Rows are one point carried round by a steady rotation, each followed by how many steps it has turned.
The counts run from 0 to 482.
[ -9 -16   5 -15  33  -2  10   8  17   8 -19   7 -11  -5 -15 -17 -18  16
   0   6  -7   2  -4  -5 -17 -18 -14  -5   0  33  -4  -4 -31   0   5   2
 -16 -46   0   3  23  -1  -4   2  -5   2  -6  -4   5  23  28   7   9  -2
 -17   1  -2  13   7  31   9   4  -2 -24  17   0 -13 -12  13  -7 -14  23
  27  -2] => 178
[-11 -10   4  22 -10 -15 -15 -24  -5  14  -3 -29 -16  11   8  -6  14  -4
   8  17 -14  23  11  -9  15   8  -9  -9   7 -31  27   5  -7 -15  -5  15
  -9   7 -15  -3   3  -9  -6   3  -6  10  13   9   8 -20   1 -13   9 -12
  23 -11 -13  23 -20  -1   8 -30  -6  35  14  16   3  23  15  20  -7 -30
 -27   0] => 189
[ -6  26 -15  -6  -6  -1  10  28  13  10   6   6  10 -19  14 -18   9 -22
   8 -12   6 -16 -23 -33  10 -21   7 -12   1  -7  18  26  17 -24   3  -4
   3   3 -13  21 -19   4 -11 -23  21 -22   2  -2  -7  -2 -20 -31 -16   0
  17  12   2 -19  13 -20   5 -10   3  -4   0   0   8  -8  -6   6  18  -2
  -8   0] => 214
[ 10 -23  -2  -8 -13  -3  24   5   5  10 -12  14  12  -7 -12  -8 -10 -20
 -17   8   3   3  -3  16  -6  -4 -13 -17  30  24  40  19  18 -11   8   8
  16   3  -1  -7   1 -12  11 -14 -28 -33  16  14   1 -29  -6  -4   6  -7
 -16   5  13   8   5  -3  -5 -18   8   8 -12 -12  11  -4  27  -3   2   5
  16 -14] => 437
[-13  -6  -4  10  -2  -7 -17  -5 -10   0 -11  -6   8   2  17  -2   4 -12
   3  14 -14  16 -13  13  17   9 -30  -3  16 -16  22  -5  -2 -26  -1   6
 -18   0 -14   6  -7   0  -2   0 -11 -10  34  -1 -21 -17  -3 -15  15 -23
  14 -22   3  20  -2 -17   5 -13  21  29  -2   7  -6  -3  12   4 -14 -47
 -31  17] => 255
[-20  -1  28  -5  -4 -22   2 -32   0  -4  -1 -13 -33   8 -14  -2   0   9
   4   2   3   5  21   4   2  10  18  19 -23  -9  10  -9  -3 -10   4   6
  19   2  15 -15  21   3 -12  10 -11  21 -16   6   9  16   2  21  20  18
 -13 -20   3   4 -27 -22  26 -12  -6  17  -2  -7  -5  19   7   5  11  -9
   6  13] => 11
[ 15 -16  11  11 -10  -7  -1  28 -15  19   0   4   7 -17  22 -10  11 -14
  15  20  -2  -2 -10   2  17  -7 -29  10  -3   4   3  -6  23 -20   8   6
 -13  18  -8   3  -6 -26  -4 -12   2  -1  -2  -3 -10 -33   6 -10 -11 -30
  19  24  -1 -25  10  15 -23  -9   1   8 -10   5  12  -3  -3  -2  -9  13
 -17  -1] => 95
[ 19  -4  -1   3 -30 -17   0  -6   6  -4  31   1   2   5  13 -19  -5 -31
   9  27  21 -10   6 -10  26 -24   1 -18  -5   3   6  -9   7 -30  16  13
 -20  36  26  -5   4 -23 -11 -17   6   3  -4   5 -19   5 -15  -7 -18  -7
  -4   6 -22 -11  14   9   9  19 -19  18  -2  -4   3 -16   2  10  32  -1
  -7   2] => 102
[-11  28 -14 -14  27   7   2  27  31   9 -12   9  33 -19   6  11   2  -5
 -16 -15 -18  -1 -26   9 -11 -15 -12  29  -3  15  -8  19   1   7 -14   8
 -14 -37 -12  -5 -19   7   7   4  17 -13  16  -3  12  12  17 -11 -27  -4
   0 -15  20   8   6  11  -7   4   3 -28   4  -2  -6  -7   4   0  -8   2
  13   1] => 67
[  5  -4 -13  18 -24  -5   6 -28  -8   4  12  -2 -13   7 -12  22  20   2
  17  10   3   0  24  13   7   0  12 -23   7   1  14  20  12  13  -7  -6
  -1  31  -8  -1 -13  15 -12 -16 -17  13  22 -13  11 -18 -41 -14  -6   0
  29  14   4  -1   2  -1 -17  -2  -4 -15   3  -7  14  28 -27  -3  -9 -12
 -32 -12] => 49
[ -6  19 -10  -9   1  12 -19  -3   5 -12  -3   7  13  19   1   4 -15   3
   4  -4  -3   0 -10   2 -32  23  -9  18  -8   5 -14 -15  -9  15  -5   5
 -10 -34  10  17  21  13 -23   2  31   9  -3 -23  -6  40  12   6 -18 -12
 -22 -15  -5 -16   1 -12   9   8   3  -7 -15  -5 -25   8   2  -5 -12 -15
 -16  -2] => 246
[-17  -5 -14  -8   4   6  21 -13  35  24  -7   8  11 -11 -11  16  -4 -19
 -10   7 -13   7 -22  -3  -9 -14 -31  -2   9  26   9  36   3 -10 -16  22
 -11 -30  -9  -4  -8   3   8 -13  23 -10  25  -6   2  -6  -1  -4  -4 -16
  11   5  27  16  17  19  -5 -18   2 -26   6  -2  20   9  18  -2 -20  -8
   8   7] => 1
[-18  -6 -14  11 -41 -13 -12 -16   4  -3  12   1  -9  32  15 -16   3 -10
  -4  30  15  11  -8 -19   2  23  14 -17  12 -17  11   4  21  -1  11   1
  23  35  11   9  12  -2  -5  -7   8   6   0   5 -13 -19 -10  -1   5  -4
  -9 -20   7  18 -10 -33  16  -6   2  14  -2 -22   0  16  23   1   8 -15
  -4  15] => 262
[  5   8  19   8 -15   5 -22  -7   4  -1  -5 -12  -8  10  11  11  18 -12
  11 -10 -29  -2   3  -3  27  -4   6  10 -16 -19  16 -25 -28 -27  16   3
 -15  -1   2 -12   4   4 -30  17 -23  19  -1 -12 -18  -2  10 -18   5  11
 -16  11  -9  -9  12   3  17   0  -1  11 -15  22 -11 -22  -6  -7  -5 -11
 -22 -10] => 419
[-19  14 -12  20  14 -21   8   7  23  10  14   8  -1 -22  -5  -4  -5   0
  10   7 -13   1  -5   3  19 -31   8 -15  -4  11   4  10  -2 -26  11 -15
  -5   1  17  -7 -15  16  17 -17  -7 -32  17  24   8 -12 -17  13  -3  20
  10 -12 -10  24  11 -10 -12  23   6  25  24   2  29  18 -16  12  30  -4
  11  12] => 396
[-18  12   2   6   8  -9 -17 -16 -12  -4  -7   0 -17  -4  21 -14  -2   2
   8   6  -2   9   2 -18   2   1  17  21 -21 -23  16 -10  -1 -25 -10  17
   6  -6  15   7  14  19 -42   7 -11   3   3 -22  -8 -14  15  15  29   2
  -7  -9  -6  -9  -6 -32   2 -22   4  26   1   2   0   0   3   3   3 -23
 -22  -7] => 78
[ 14 -21 -21  13  -5  -2  -6   5  -3  18 -13  17   6 -18  -1   1 -41   7
   8  -8 -22   5   3   2 -23  17 -20 -15  17  23  20 -13  10  10  21   7
  -6  -8  -4  25   9  24   0   2 -10  -1  16 -17 -16 -15   6  13  16 -35
 -10   7  -6  -5   7  -3 -13 -16  28   1 -16 -32  -3 -14   8 -14 -16  -4
 -21  -4] => 432
[  8 -26   9  -7 -13   3 -10  22   7  12  -3   4  18   6  -2   6  -4  -2
 -18   3  -9  11 -14   2   7  17   7   2   4 -11 -14  -9  18   9   8   7
  15  20  -8 -23 -18  -1  28   4  -9   6  -8  -8 -13 -22   3  -1  -3 -16
  -1  15   9  13  -7  26  -6   4   4 -19 -25 -10  -9 -32  27 -17 -20  12
  22   8] => 88
[  3   3 -14   4   1  15  -6  -9 -16 -36  14  13 -22  -2  22  -1 -11   3
  -9   7   3  -8   0 -24 -19   0  24 -11 -22 -12  13  -8  -3  -9   6 -11
  31  25  16  15   5  35 -19  12 -16  16   1 -20 -27   7  -9  18  16 -13
  -2  -6 -14  -5   5 -17  -5  -2  21 -13  -6  -5   4 -25   1  -2  14 -21
 -19  -1] => 152
[ 26  -7 -13 -10 -15  -2  14  -9   6  -9  23   9 -22  -3  -4 -17 -25   1
   3  10  28  -9  18  12  -7 -21   3  -2  10  35   0  17  11  -4   9  27
 -11  -6  24  -9  -1   9  -9 -25   0   7  -6   3  12  12 -11  15 -15  -2
   8  17 -18  -9 -14  17   0  -7 -18 -23  22 -39   4  -5  10  17   8  -2
   1   0] => 110
[ -2 -20  12   5   4  11  15  18 -10   3   0  10   0 -22  19   7  10  -6
   0  23 -10  -7 -12  12   2 -15 -15   9 -27 -14 -11  11   8 -13  -6 -12
  -4  34 -19   2 -17  -2  -3  -1  -7   0  11 -24  -8 -27 -10  -8   0 -25
  38  15  30  14  16  31 -21   6  12 -10  -5  12  29 -12 -17 -13 -21   9
   3  22] => 161
[ 25 -11   9 -11  10  12  -7  -6 -22   2  -9 -18   9  10   2   0   9  -3
   6 -14   0   6  16  31 -13  28 -17  -2  11  -3   2 -18  -3  27  -7   8
 -29 -18  -9  23  24 -34  -6  17  23   0 -10  -7   2  -2  13 -12   5 -15
 -29   8  -3 -29 -15  17  10  -7 -13  19 -16  -2 -14  10   0  -1  -8   9
 -23 -20] => 24
[ 16  10   3 -11  11   6  -4 -16  12 -14  15   5 -18   5  -5  -1 -15  21
   0  -2   6  12  18   5  -1 -16  21  23 -18   7 -18   3  -2   7 -13   6
  16 -13  29 -40  -5  32  10   5 -15   4 -18 -13  28   3   6  19   2  15
   6  10  -6  13 -23  20   3   3  -1 -28  12 -22  -7   2   2   5  -3   1
  11  -2] => 405
[ -3   4 -12   3   6 -18  10  29  17  25  -1  -5  10 -29  -6   4 -18 -11
  11  -2  -8 -10 -24  -2  16   1 -19 -13 -19  -2   8  -5  18 -18  28 -24
   0  12  -3   6   1 -11  -1   9  15 -14  19  15 -36 -13  -2   0   5   4
  11  -6  18 -14  17 -26  10  -6  15  28 -13   2  -1   4   0  -2  23  19
  12  32] => 100
[  5 -35  16  -3  -4  23  -6  -9 -25  -3 -28  11 -15   5   7   9   5 -10
   5  -4 -17   8   0  20  -6  30 -15  -8   2  13  18  -4 -14  16  15 -13
  -5  16 -30  40   1 -21  -4  26   1  18  10  -1 -20   6  18   4  24  -8
  -3  -1  16  -9  12   6   7 -16   0  -6 -24  10  -5 -14   4 -22 -32  -6
 -20 -26] => 91
[-10  -5   2 -22  28   0  20  -2  -3  10 -35  -2  12 -20 -23   5   8  -7
 -14  -9  -9   2   5  -6 -10  11 -17   4  13 -24  19   1  -1  -3 -23  19
   1 -37 -26  11  18   0  18  -7 -20  -8   3 -14  -2  -7  11  -4  28 -25
 -26   1  16  10  -7   0  -2 -26   5   1  -8  10 -12   0  18   1   0   2
   5   9] => 186
[-10   9  -5  -8  15  10   7   1 -11   1  -7  -4  27 -10   8   1  14  -5
 -24  -9 -27  13 -15  -1  -5  33  -5  -9  11 -19  -3  14   6  18 -19  -9
  24  -1 -25   8 -16   5  34  19  -8 -26   8  -2  16 -36  -6 -14  11   1
   6  -7  29   9 -11 -16 -16  -7  19  11 -17   8   3  10  -4 -14 -14   2
  13   3] => 482
[ -6   8  -6  -1  17   6 -21  33  -7   4  -7   6   9  -5  22 -11  -2  -2
   5 -33 -15   2 -18 -11 -20  19  11  11  -7  11   0 -19 -11  16   9 -21
   1  -2  -9  21  -3  16 -17  36  18  14   0   8 -16   8  15  12   4  18
  -4  -2  14 -25   3 -23 -14   7  12 -14 -18   4 -14  -6 -13 -11 -15  -1
  -5 -10] => 313
[-14  19 -32  10 -17   7  10 -12  15  -5   7  10   7  10  17  -2  -8  -1
  -7  27   9   1 -22   0 -14   4   8  -5   0  -5   9  25  15 -13  -7  -6
  13  17  21  15   1  13 -18 -19   9 -15   4 -13 -19   0 -31   3  10  13
   9 -27  21  -1  10 -46  19  -2   9  20  -8 -17  16  18  -1   1  20 -18
  -8  10] => 328
[ 16 -15   1  -1 -20  -4  -3  14  -5   1   8  -1 -11  -6 -14  -5 -23  17
  -4  -6  14  -6   6  18   7 -18  14 -19  16  21   9  14  -4  20   8  -7
  18  19 -11  -7 -31  23  13  -9 -31  -4   4  10  22  13 -19   8  -1  20
  14   7 -11  13 -12  11  -1   0  10 -28   3 -35  -8 -16  -1   3 -15  -3
  -1  -4] => 43
[ 34  18  -7   0  12   1 -23  13  -9  12  -1 -18   7  -7  -6   2 -15  24
   8 -23 -23   0  17  39  17  10   4  13  10  -6 -13 -34  10  25 -10  -7
 -17 -24   1 -16  -7  19   8  -8  -6 -12   5  -7   1   3   3  -7  12   3
 -16   3  -9 -16 -19  18  -1   3  -5  21 -10 -20 -23  -8 -25 -18   2   0
 -12 -12] => 138
[ 20  12  -7   3  -7  -9  11   9  -8  -9  22  -3  10  -4   2  10   1   0
   3  -2  -3  -7   1  36  -2 -19   2   0   3   1 -13   0  36  11   3 -14
 -29  14  10 -11  -8   1   8 -16   0 -25   8   4   5 -17 -26   2 -22  -6
  21  11   3 -17   3   2 -16  17 -12  14  14 -24  16  14 -25   1  22  -3
   0   7] => 389
[-12  16   4  -3   9  15  24 -15  -6 -32   3   4   5   1   4  11  37 -25
 -13  -5  14 -17   1   3   4   0   4 -12 -19 -20   3  22   6 -11 -25  -7
  -3   5  -1  15  -7 -23  -6   1   2   2  -3  -7  -7   1 -17 -19  -5  19
   5 -10  10  -4  15 -11   3  12 -12  -3   3  32  33   6 -26  11  29 -15
  -9  -3] => 53
[-12  -8  -6  -9  32  13  35  11 -28  -1  -7  16   5 -22   8  -5   2   5
 -16 -14  10  -8   3  -2 -23   4   2  -7   3  -1  10  37   8   8 -20  -7
  16  -2 -26  41 -14   2  14   5   2 -11   1 -16   0 -11 -12   9  14  -1
  29   0  15  -7   6 -11 -22 -17  -2 -17   2  -1  15  -8 -11   3   7   2
   1  -4] => 46
[ 20 -28  -6   7 -20   1  -8 -25   9   7  15  -5 -19  23   6  -5 -14   4
   9   7   5   8  31  28   2  28 -16 -27  -3   9 -14  -3  15  23  13 -11
 -10  45   3  -5   1 -18  -2  15  19  21  -2  11 -14   2 -21  11   2  -6
  18  10  -8   3 -19  21  -6  -2  -6   3  -4 -25  10   3  -2  -8   3   9
  -7  -9] => 270
[-10 -19  27  -3  -4   4  18   2  10  12   7  25  12  -1  -2   2  15   5
 -11  40   1  -4  -7  27   3 -12 -15  -1   0   3  -7   3   3 -12   2  -6
   8  22  -9 -10 -13 -12  24 -16 -17  -4   1  -3   9 -26 -21 -20   5  10
  12   3  28  11  24  21 -18  28   1 -14  -7   3   9  -9 -15 -18 -30  28
  19   6] => 162
[ 12  -1  -4  24  -2  15   8   4 -17   1  20   8   4  -7  12   6  11  -4
   8  -1  -6  -2   8  14   9 -26 -21  -1   3  10   8  12  18   1  -8  -4
 -32   6   4   2 -17 -15  -5 -27   3 -21  10 -12   6 -14 -21 -14 -15 -10
  23  26 -23 -18  18  12 -19  13 -16   0  10 -10  28   2 -24   2  -2  -9
 -25  -6] => 390
[ 14  19 -21 -12  17  10  14  14  12  -8  31   3  -9 -15  -1  -8 -30  28
   6   2  14 -12 -20  -8  -2 -29  29 -12  -8 -13 -19   5   3   8  -8 -26
  16  16   8  -2 -24  25  22  -4  11 -17  -2 -11   2  17 -22  -1  -3   5
  11   7  -7   6 -16   3  10  -4   6  -5   8 -22   3 -20 -13   4  25  12
  12  25] => 220
[-28  23  19   8   1  -2   8  -8 -12 -17   6 -11   1  -2  -1  37  34  -6
   4   7  -9 -17   8  -1   6  -9  -2  20 -33 -42 -11  -4  -7 -23 -13  -2
   2   3  -2 -23   1   5  -7 -15  -7  16   9  -8   0  -3 -15 -21  -2 -16
  10  -4  14   3  18   1 -10   6  -6   3  -4  33  26  16 -23   2  -4 -19
  -9  14] => 234
[-20  36 -16 -12  28  14  14  -8  34   4  -2   8 -13 -20 -15  -8 -19  12
 -11  -8 -13   4 -20 -27 -13 -13  19  -2 -17  -9  -4  10 -19  -1 -11 -23
  13 -31   7   9  -3  17  16   0   8 -24 -15  -9  16  18   1  -2   7  17
 -23   1  -5  18   8  -5  18  -9   3  -4  14   9   6  -6   1 -12  18  19
  22  11] => 400
[ 24 -22   7 -19 -19  17  -1 -14  -1   3  15   5   7  22   5  -2   2  -9
 -18  15  -3  24   0  18   4  33   0   1   7   1 -10  -3  22  13  -3   9
   2  26   2 -15   2 -13  23  10  15  -3 -12 -10   7 -23   4 -12  -6   0
  -5  14  17  -2 -19  38   2   3  -1 -14 -14 -20  -5  -7  18 -14 -21  17
  13 -21] => 89
[-11  27  21 -28  14   3  21   6 -12 -18   0 -22  -3   8  -7   4  25  -7
  -6 -15  22 -13  -3 -11   5   1  26  26 -15 -22 -14  -4  -5   9  -8   1
  13  -9  12 -24   9 -18   6   4   6  -5 -34   7  19  27   8  -5 -20  30
 -24  -6   9 -17 -23 -12  14   3 -18  -9  -3  19 -16   7  -3  19  14  14
  20   1] => 126
